R: rows in 4 groups, each row roughly a mix of its group's directions (some rows in no group)
R (121 x 11)
[[  1   5   5   9  -4   2  20   8   3 -28   3]
 [  4  -3   4 -11  16  -1   4   3   8 -15 -26]
 [ -7  -4  -5  24  -6  24  -4  -4   7  -5   5]
 [-20  11  -6   6 -12 -15   9   4  -2  18   1]
 [ 12 -12   2  12   3   9  18  10 -10  10  15]
 [  5  -4  25   3   0   7  13 -15  10  12  -8]
 [-23 -15   4  15   6  12  -4   1 -12   3   6]
 [ 12  -7  -3   8  23  15  17 -11   4   3  -1]
 [ 12   4 -20  -4   7 -14   7  19  11  -7  -3]
 [  4  13  -7 -10   9   6 -14 -18   6 -15 -13]
 [-10   8   9  14 -10 -13  11  -4  22  -1  -9]
 [-16 -17   9   9  13  -1 -16   2  -7 -13  -9]
 [-17  -4   8  10   2  -4  -2   0  22 -11 -17]
 [-17  -1  -2 -17  -6   0 -20  -4  -9  17   0]
 [ -4  -8  21  12   4  13  -5 -13   5 -16 -10]
 [ 11   0   2   0   5 -26   4  11 -16   4 -12]
 [-13  -3   8  15   8 -11   0  -2  -2  27   0]
 [ 13  16  -6  -4  13  10 -17 -17  -6  -6  -6]
 [  2   4  29  -7   9   4   4 -16  12  -2   0]
 [-15  -8   1  22   2  -4  19  12  -9   2   1]
 [ 11   9  19   7   7  -3  18   4   8 -18  -6]
 [  6   7   1 -11 -16 -13  13 -12   6  21   3]
 [-21   5  -3  21 -19  -1   5   4   8   4  -6]
 [-19   4   5   5  -9   0  -6   9 -12 -25   0]
 [  3   7   6  -7 -15  -9 -26  10 -11  -4   5]
 [  1 -19   2 -11 -10  -8 -24 -11   1   8   3]
 [ -5 -10   1   4  23  14   4 -19   7  -3 -11]
 [ -2  -5   8  -3 -13   3 -25   9 -18  -7   7]
 [ -4   5  24 -15  -1   1   8   8 -19  -8   4]
 [ 18  -3  -7   2  19  19  11 -12   0  -8  -1]
 [ 11  -2  12  24   6 -13   6   9  -9  -4 -12]
 [  6   3 -30  -9  -1 -11  -6   8  -1  11   9]
 [ -3  -3  14 -20 -13  -4  -7 -18 -13  -9   2]
 [ -6   7 -12  -9   2  -6  -3  23 -17 -10  10]
 [  8   4   6   7   2 -19  15  16  -8 -16  -9]
 [  3  -2  -9  -2  13  21   2  18  -2  14  13]
 [  3   2  -5 -22   5   1 -14 -11   5  23   0]
 [ -5  -8 -14  15   3  -2  -2  29   4  -3   5]
 [ -4  -1  26  15  -1   9   9 -10  10  -8 -10]
 [ -9   9   4   0 -21 -15  -2 -14   2 -19   1]
 [ -7  -6 -25   9 -12   2  13  16   4  -4  -1]
 [ 17   4   4   1   5  11  21 -10  13 -12   9]
 [-15  -8 -10  -6  -4  19   4  -6  -6 -22  -5]
 [ 14  18  -7  11   6  -1   4  -2 -13  20  10]
 [ 16  13 -15  -5   1 -19  11   0  13   7   8]
 [ 11   7  -4 -14 -11 -14  -1 -12  11 -14 -16]
 [  3  15  14   0  -3 -13   7  -4   3 -27   3]
 [ -3  -9   1  28  -3   0  11   9  -2 -19   2]
 [ -3   6   0 -32   4 -15   0   4   7   1   1]
 [ 18 -10  -1  -4  25   8 -11  -6   3  -9   0]
 [ 17  -1   8   4  20  -6  -4  -3  20  11  -7]
 [  9  10  27  -8   3  -3  13 -12  -8  -4  -4]
 [ 10  -6  -2  34   2   2   2   5  -6  -1  -7]
 [ -7 -10 -10  21   5  -9 -11  20   7  -2  -7]
 [ 14   5   2 -12  10  -6  -6  -8  23 -12 -12]
 [ -2  13  15   0  -5   8   1 -19   6  19  13]
 [  1 -12  13   4  18  10 -22 -10  -6  -1  -4]
 [  7 -11   9   5 -12   0  -5  19 -16   5  17]
 [ 12   2   3  -6   0  16  17 -20   6  -5  14]
 [  7 -22  13  -6  -2  10 -12   9  -1 -18   3]
 [  8  -4 -15  -7   2  -8   1  15  11 -17 -18]
 [ -5   6 -12 -13  -8  -7   5  18 -15  18   8]
 [  8 -11  11  -8   4 -12  19 -14 -10  -5  14]
 [-18  -8  -7   3   1  22   0  -9 -18 -10  -2]
 [  1  -7 -14  -2  -7   7 -25   5  -7   1  18]
 [-12  -6  24   1  -3  11  -6  -6 -10 -19  -6]
 [ -8 -20  20   2   3   0 -22   3  -4   1   0]
 [  7  -9 -10  14   8   8   1  -5  17  22  -8]
 [ 20  -4  -2  -4  10   0   8 -11  13  23  -1]
 [  3   2   1  -7 -15 -18  -6 -20  -2 -15 -11]
 [ 11 -16   9  -9   6  -1   4   3  23 -15  -7]
 [ -6   6 -24  -6 -13  20  -8  -1   0   6   6]
 [ 14  13 -11  -4 -21 -17   5  -2  12  -3   0]
 [ -1   4  -4 -10  -8   9  20  -2   4 -22  15]
 [ 13   9   2  -2  15   8  -2  21  13  13  10]
 [ 25   7   6 -13  15  -9  10  -5   7  -1   6]
 [-16  -6   5 -20  -8   3   8 -10  -3 -11  18]
 [ -9  14   8   4   3  28  -1 -13   6   2  -6]
 [  1  -8  -2 -12   7  14 -28  -4  -6  -1   8]
 [-16  -7  17   7  15  13   9  -7 -13   8  -1]
 [-11   1  17   3 -13  -1  -5 -14  -2 -24  -4]
 [  2   7 -20   5 -18   0  19   8   4   9  10]
 [  2  -4 -31   0  -4  -7   4  17  -1  -6   5]
 [  0 -19   9   7   3  -7  -6 -16 -16  18   4]
 [  0 -11   4  15  11  18   4   2   9  20 -10]
 [  7   5  14  -3   6 -18 -24  -1  11   7  -6]
 [  4  11   8  -8   1  -3  -3  -5  28  -6 -16]
 [ -7  15  -9  -9 -17 -18   9  11  -8   4   9]
 [  0   1  -5 -16  10   0  -6  19 -21 -11   9]
 [  3   9  26   3  10   1  -3 -11  -5  15  11]
 [  3  -2  10  12   4   2 -16   3 -22  17  11]
 [-18 -15  12   2 -13 -15   3  14   7   8   1]
 [  4  17 -12 -16  -9  11 -10  -4  -8  17  -7]
 [-12 -12 -17   7  -8  -6  10   8   1 -16 -15]
 [ -5  -5  21  19   5  14   2  -6   8 -10 -11]
 [ -5  -2  22   8  21   7  -3   2 -11  11   8]
 [-12 -12  -7  10  11   4  19  15  -8  -5 -11]
 [-19 -21  -5  -9   2 -16 -10   3   1   4  11]
 [  3   2  25   3  23   1 -12   4   3   6   2]
 [ 15  -6  12   3  13 -14   7   4  20  12  -1]
 [  2 -14   0   8  23  20  -9  10  -3   0  -6]
 [  6  -9  -8 -12  21  17   0  14 -13   0  -2]
 [ -2 -10   9 -15 -13  -5 -13   9  10 -21  -5]
 [ 19  -7   8  18   3  -2  18 -10 -13  -3   3]
 [ 15  -2   3 -15  19  -2  -7   8   2 -12 -17]
 [ 20  -1  12   6  10 -19   8  -1 -12   7 -10]
 [-16  -2  11   2   4   5 -25  -2  10  14  -8]
 [ -9  10   5  11 -13   6  20 -20  -9  -3   6]
 [  6  16 -14 -13 -20  -1   1   8  -2 -17   3]
 [  7 -15  -9   4  14  -1 -12  -7  16  19   5]
 [  4 -10 -16  -1  -5   1  -5 -14   9  26  -3]
 [  0   8  17 -10   0  15  -8 -21   0  15  -2]
 [-25   2   6 -18  -4  -8 -10  11   4  -8  -1]
 [ 21   4 -16 -12   4   1  -9  20   5  -1   5]
 [-20  -8  19   5  10  11 -11 -14   0   0  -4]
 [ 17 -10   5   0  -9  -5  14  21   4   0  14]
 [  5  -6 -10  10  -7 -23  -8  17  -2 -14   1]
 [  1   8  12 -14 -15 -10  17  -4  -4  18   4]
 [  5   8  -9 -13 -12  16  -2 -15  -2  14  16]
 [  3  -8  12  -4 -18 -10 -13  21  -5  -1  10]
 [ -5   6  29   0  10   2  -2 -20  -1   8  -2]]

the four rows of each list that fit no group, in list order (the others fit one group, some only roughly)
    q_854: [ 10   1   8   6  12  -1  -4 -10  12 -28  -4]
    q_466: [ -8  -2  -1  12  -9  -5  24  -6 -20   6   5]
    q_665: [  7 -13 -12 -14  12  -7  -7   8 -17  13   8]
    q_613: [  5 -16   5  10  -4  13  -9  -9   3 -25   3]
    q_224: [ 10  27  -8  -6 -12 -10 -14   2  -7   3   4]
    q_562: [ -2  12  -9 -25  10  -1 -19   8   7  -3   2]
    q_188: [ 13 -17  16  -2   5 -12  -3  -3  11 -16  -9]
    q_696: [ -7   9 -13   1  -4 -12  -9  10  -5 -27   6]
    q_449: [ 10  13  -5  14  -1 -11  14  -4  23   6  -1]
    q_90: [ 13 -15   6 -18  10   9  -5 -10  -8  17   1]
 : q_665 q_613 q_562 q_188
    q_198: [ -2   1  10   2 -17 -19 -20   1   8  -9 -10]
    q_410: [  4  13  -6 -29   0   9  -2  -9  12   7   4]
    q_668: [  5  -3  15  -3  -5 -19  -4 -23  13  -2  -4]
    q_407: [ 19  15  -1 -16   4  -9  19   6   2  -9  -3]
    q_887: [  7  10  -4  -7   7   6 -19  -2  13  21 -11]
    q_502: [-2 -4  6  3 11  1 31 -9 -4  7 11]
    q_355: [ 27  10 -16  -7   2  -6  -7   5 -12   0   0]
    q_16: [-21 -14   3  20   0  -5  10   2 -10 -10  -8]
    q_31: [-13   7  10   0  -4  19   4 -17  12  16   5]
    q_312: [  0  -1  -2  -2 -23  -9  12  22  -2   1  12]
    q_64: [ -5  12  -4   1 -15  -1  24 -10  15   5  -7]
    q_419: [  5   0  -9  -1 -12  17   4   8 -21 -13  12]
    q_22: [ 11 -14  -4  -9  -3  13  16  11   8 -19   3]
    q_321: [-11   0   1  24  -7  -5 -11  16  -7  -4 -13]
 : q_198 q_668 q_502 q_355
    q_403: [-20   1  13 -18  -1   3 -18  -6   8   9   1]
    q_271: [ -5  27 -18  -8 -14  -5  -2  -4  -3  -4  -4]
    q_596: [-13  -6  -5  16 -13  -5  23  -5 -12  -2   0]
    q_896: [ 15  12 -11   6 -12  -9   8  14   2  11  18]
    q_694: [ -5 -12 -20  -8   9   9 -21   5  10   2   6]
    q_948: [ 15 -19  10   3  15   1   5   0  13 -16   7]
    q_785: [  6   1  21  12  -7  12   7 -19 -13   0   3]
    q_737: [ -5  16 -22   1  -5  -2   8 -14 -17   4  -5]
    q_780: [ 14   0 -25 -15  -3   7  -2  12 -10   1   8]
    q_106: [ -3  15 -11   8 -19 -19   8  -4  14   0   2]
    q_751: [ 14  13  -6  -6   8 -16  -1  -8   6 -23   5]
    q_840: [-12  -6  11  17  16  -2  -1  -9   0 -10 -19]
 : q_694 q_948 q_737 q_840
    q_774: [ 10 -11   6 -19   8  14  11  -6   4 -18   6]
    q_439: [-13  -3 -15  16 -14   5  10   0  15   4 -13]
    q_267: [  7   1 -14  -2   2   5  32   2  10  -3   3]
    q_610: [ -6   4  27 -18   7  -5   8 -10   3  -6   5]
    q_48: [ 11   0   9 -12  11  -5 -27  -1   8 -11  -6]
    q_416: [ -3   3 -11  -4   4   7 -13  -8   6  19  24]
    q_578: [-18 -15  22  -1   7  -6  -9  -8  10   1   6]
    q_745: [-16   6  15  -3 -11  22   0 -10   6 -10   6]
    q_970: [  8  11 -16 -14   6   6   4   4  -2  25   2]
    q_628: [ -4   0  14  -4   8  -3 -28  -5  13 -10  -4]
 : q_774 q_439 q_416 q_970
    q_299: [ 22  24 -14  -1   1   0   8  -2  -2   3   6]
    q_388: [-18  -1  13  -9 -12  -9   2   1 -23  -7   1]
    q_324: [ -5  -9 -15  -2   5   4 -25   1  -9 -19   1]
    q_551: [-16   3  12  15  -1  10  16 -10  -1  16   9]
    q_247: [ -3   8  -7  12 -17  25   6  -3  -3 -12   6]
    q_352: [-15   9   6  -4 -19  11 -12  -1   3 -18   9]
    q_907: [  9 -12 -14  17   3  -5  16   8   5 -15   9]
    q_516: [-12 -13 -29  -4  -2  -2  -5   2  -1   3  15]
    q_409: [-10   1  -4   9  -2   5  -7 -17  17 -23  -7]
    q_716: [-14  23  -6 -16  -8   3  -9   6   3  13  -1]
    q_776: [ -7  11  11 -29  -2  -6  -5  -6  -9   9  -3]
    q_82: [-18 -12  16   5   5  -6 -20  -6   0  12  -2]
    q_844: [ 10  -3  13  -8  -1  -4  18 -19  14   6 -11]
 : q_352 q_409 q_716 q_844
    q_580: [-20   0   9  20 -12   5  -3  -4   4 -15  -9]
    q_687: [ 17  -6  -2 -24  11   1  -1  -4  -7  17   5]
    q_615: [ 18 -13   2 -22  -1   0  -2   6 -15  -9  10]
    q_595: [ -9 -17   4   1  -7  13 -17  15   9 -14  -5]
    q_291: [  6  16  13   8  -1 -11   8   6  23  11   6]
    q_357: [ 16   1 -17 -11   5 -11 -14 -14   6 -12   7]
    q_973: [  0   8  -9   9  -7  13  15 -16  -7  16  14]
    q_763: [-12  -8  -3   1  16  18  -9 -16  -3 -11 -12]
    q_379: [ 11   1   3  -1 -13 -15  11   3  22  14   9]
    q_624: [  0   3  10  -4   7 -10  11  14  18 -22   0]
    q_320: [ 12 -17 -13  -3   9  -6   3 -13  -8  17  12]
    q_683: [ -8 -14 -11  10  -2 -18 -10  13 -17   6  -5]
    q_394: [16 16 15 -6  4 13 14 -8 12 -6 -2]
    q_755: [  8 -17  -3  25   8   9   9  -9   5   0  10]
 : q_615 q_595 q_973 q_379
    q_950: [  0  19  -7  -2  -1  -7  22   2  16   3 -14]
    q_849: [ 11 -16  22   5   8  -6 -14   9   2  10   6]
    q_729: [ -8   2   7   4 -10 -12  17 -15   8  -9 -20]
    q_963: [-15  -7 -14   8 -20   0 -14 -14   3   7  -5]
    q_655: [  0 -10   9  16  11 -18  -4  11 -19  -2   4]
    q_605: [22  9 10  5 11 -6 15 10 -5 -4 15]
    q_9: [  6  12 -11  21   2  -8  16   7   0  -6 -16]
    q_304: [ -7  14  18  -4  -1  12   2 -16  17  10   1]
    q_540: [ 14 -10  12   6  14   2  19   0   8  17  -5]
    q_600: [  9  -7 -13 -11 -11  -2 -27  -3   2 -10   2]
 : q_950 q_605 q_9 q_540
    q_229: [  4  -9  20  14  -1  23   4  -4 -11   6  -5]
    q_432: [ 13 -14 -14 -10   6   2 -20 -17   3  -4   2]
    q_612: [ -4  -4  -6   0  10  12 -16  -8  23  16   0]
    q_531: [-17  16  -8  -2 -16   1  -6  14 -13  -5 -11]
    q_491: [  2  -5 -10   7  -2   3 -17   9 -19   5  21]
    q_221: [-24 -15   5  -2   5  -4  -2  20   4  -4  -8]
    q_399: [ 11  11  18  10   9  -9   5   6 -14  14  13]
    q_274: [-27  -9   4   3  -1  -8  18  -3   1 -13  -3]
    q_325: [ -7 -15 -11   0   9  23   7 -18   0  -2  -2]
    q_974: [ 10  15   1 -25   8  -3  -1   1  15   9  -8]
    q_338: [  4  -6   0   4   9   8 -12   9 -19  11  22]
 : q_229 q_221 q_274 q_325
    q_167: [-9  9  4 -1 -2 19 17 -6  4 20 10]
    q_398: [ 10  11  -3 -15 -13 -20   8 -14   5   8   7]
    q_926: [  4  18 -12  -1  -7 -14  20 -12   9  -1  -9]
    q_859: [-13  -7   7 -17  -6 -20   0  -2 -18  -4   4]
    q_228: [  6  -2  -3  -9   7 -21  20  18  -7  -2   4]
    q_508: [  7  -3 -11 -11   2  15   1 -17  17   6  16]
    q_72: [ 11  13   1  -6 -21 -13  -3 -19   2   3   8]
    q_529: [  0  19   0   7  -2  -8 -17  -4 -16  18   6]
    q_909: [ 15   4   5  -3  16  -8 -20  10   9   0 -16]
    q_946: [ 13 -13   7   4  12  18  -1   9 -21   0  -4]
 : q_926 q_228 q_909 q_946
    q_585: [-12   2 -10  22  -2   1 -10   4   8 -22  -4]
    q_387: [  0  12  17 -30   2   2  -2   0  -4   1   8]
    q_645: [  2   1   3   0 -18 -23 -16 -11   1 -12  -5]
    q_545: [-10  -3 -10 -19 -10  -3 -12   9 -21  -5   7]
    q_734: [ -6  -4   0  -9 -19 -16  11  19  12  -6   3]
    q_122: [ -9 -18   3  11   3  18 -13  -6  17  -7   0]
    q_323: [-5  6 15 19  8  1 18  5 -1 18  7]
    q_822: [  0   3 -22 -17 -12 -15 -12  -5  -7   2   7]
    q_261: [-4 27 14  5  0 10 15  4 -7  2 -6]
    q_771: [ 10  12   8 -12 -12  -7  -6 -22   5  13  -8]
 : q_387 q_122 q_261 q_771
    q_994: [  6  -2  13 -13   3  -8 -25  -3  11 -11  -8]
    q_574: [ 12  -6   7 -13   2  -1 -13 -22  -4 -19   0]
    q_161: [ -3 -26   8   7  13  14  16   2   4  -2   2]
    q_375: [ 16  11   4 -12   0 -13  21   7  -9 -10  -5]
    q_586: [ -3   2   9 -15   8  12  -5 -15  15  -9 -18]
    q_509: [-17 -10  -7   2  -9  -3  27   7   8   1  -2]
    q_877: [ -7  -4  -6  -8 -15  14 -12 -21  -9   3  11]
    q_903: [ 18   0 -14   5  20  12   9  -3  -5  -9  11]
    q_964: [12 -9  0 16 -4 -7 17 23 -6  3  0]
    q_799: [-2  9  2  9 -5 10  0  9 10 21 23]
    q_226: [  9  22  -5  -5 -16 -18  -8   9   0   7   5]
    q_465: [-20 -17  -4  21  -8   5  -7   4  -5  -8   8]
    q_575: [ -9  -6 -12  19  -2  14  -9   2 -11  13  14]
    q_160: [ -9  11  -8   0 -15 -14   8  -5  25  -6  -3]
    q_847: [-20  -5 -10  10   6  13  21  -7  -6   5  -1]
 : q_903 q_964 q_575 q_160
    q_478: [-22 -13  15   4  -2  -3 -13  11   1  15  -3]
    q_301: [ 1 15 -6 13  4 -9 12 -1 -5 26  6]
    q_8: [  9 -24  14  -1  13  14  -6  -1   4 -12  -1]
    q_682: [-18   2   7  11  -2   8  26  -8  -1  10  -3]
    q_329: [-11   1  23  11   1  14  11  15  -8  -1  -4]
    q_362: [ -1  15  -8  17 -11 -15   9  -2  20  -5  -1]
    q_179: [ -3   3 -24  -9 -16 -15 -11  -6  -2   6   6]
    q_556: [-10   3 -11  11 -19  -5  22   1  10  -2  -8]
    q_850: [-17   4   2   1   9 -10  -5  -8   4 -20 -20]
    q_33: [ 14 -16  -2  -5  10   7 -13 -23   8   5  -4]
    q_60: [-15   9   9  13  -5   4 -10  -7 -15  18  10]
    q_131: [-6  6  7 -7 -3 23 17 -7  0  1 19]
 : q_478 q_850 q_60 q_131
    q_10: [-19   2  17   2   5  13  15 -15   2  10  -3]
    q_834: [ 10   3   0  -9   4  14 -24  -8 -10 -17  -1]
    q_438: [  2 -14   5  15   0   5   1   7 -28 -10  -2]
    q_146: [-14   0  16  17  -2  -7  12   5   9  11 -15]
    q_681: [-17  -8   2  15 -12   9 -15 -11   1 -14 -10]
    q_757: [ -2   1   1   2  10 -24   6  21  -6   2  14]
    q_883: [ -6  -6  -1   8  13   0 -11  19  19 -12 -10]
    q_699: [ -2  -2 -16 -13 -11 -10 -19 -12  -8 -12   5]
    q_558: [ -9  -7  10   3  21  11 -15  12  14  -2  -6]
    q_582: [-9 -1  1  2 -2 10 31  3 14 -7 -3]
    q_917: [ 11   5   2 -19   6  18 -19  -7   1   8  10]
    q_462: [-30 -19   7   6  -5   1   2   3   1   3  -2]
 : q_438 q_146 q_757 q_582
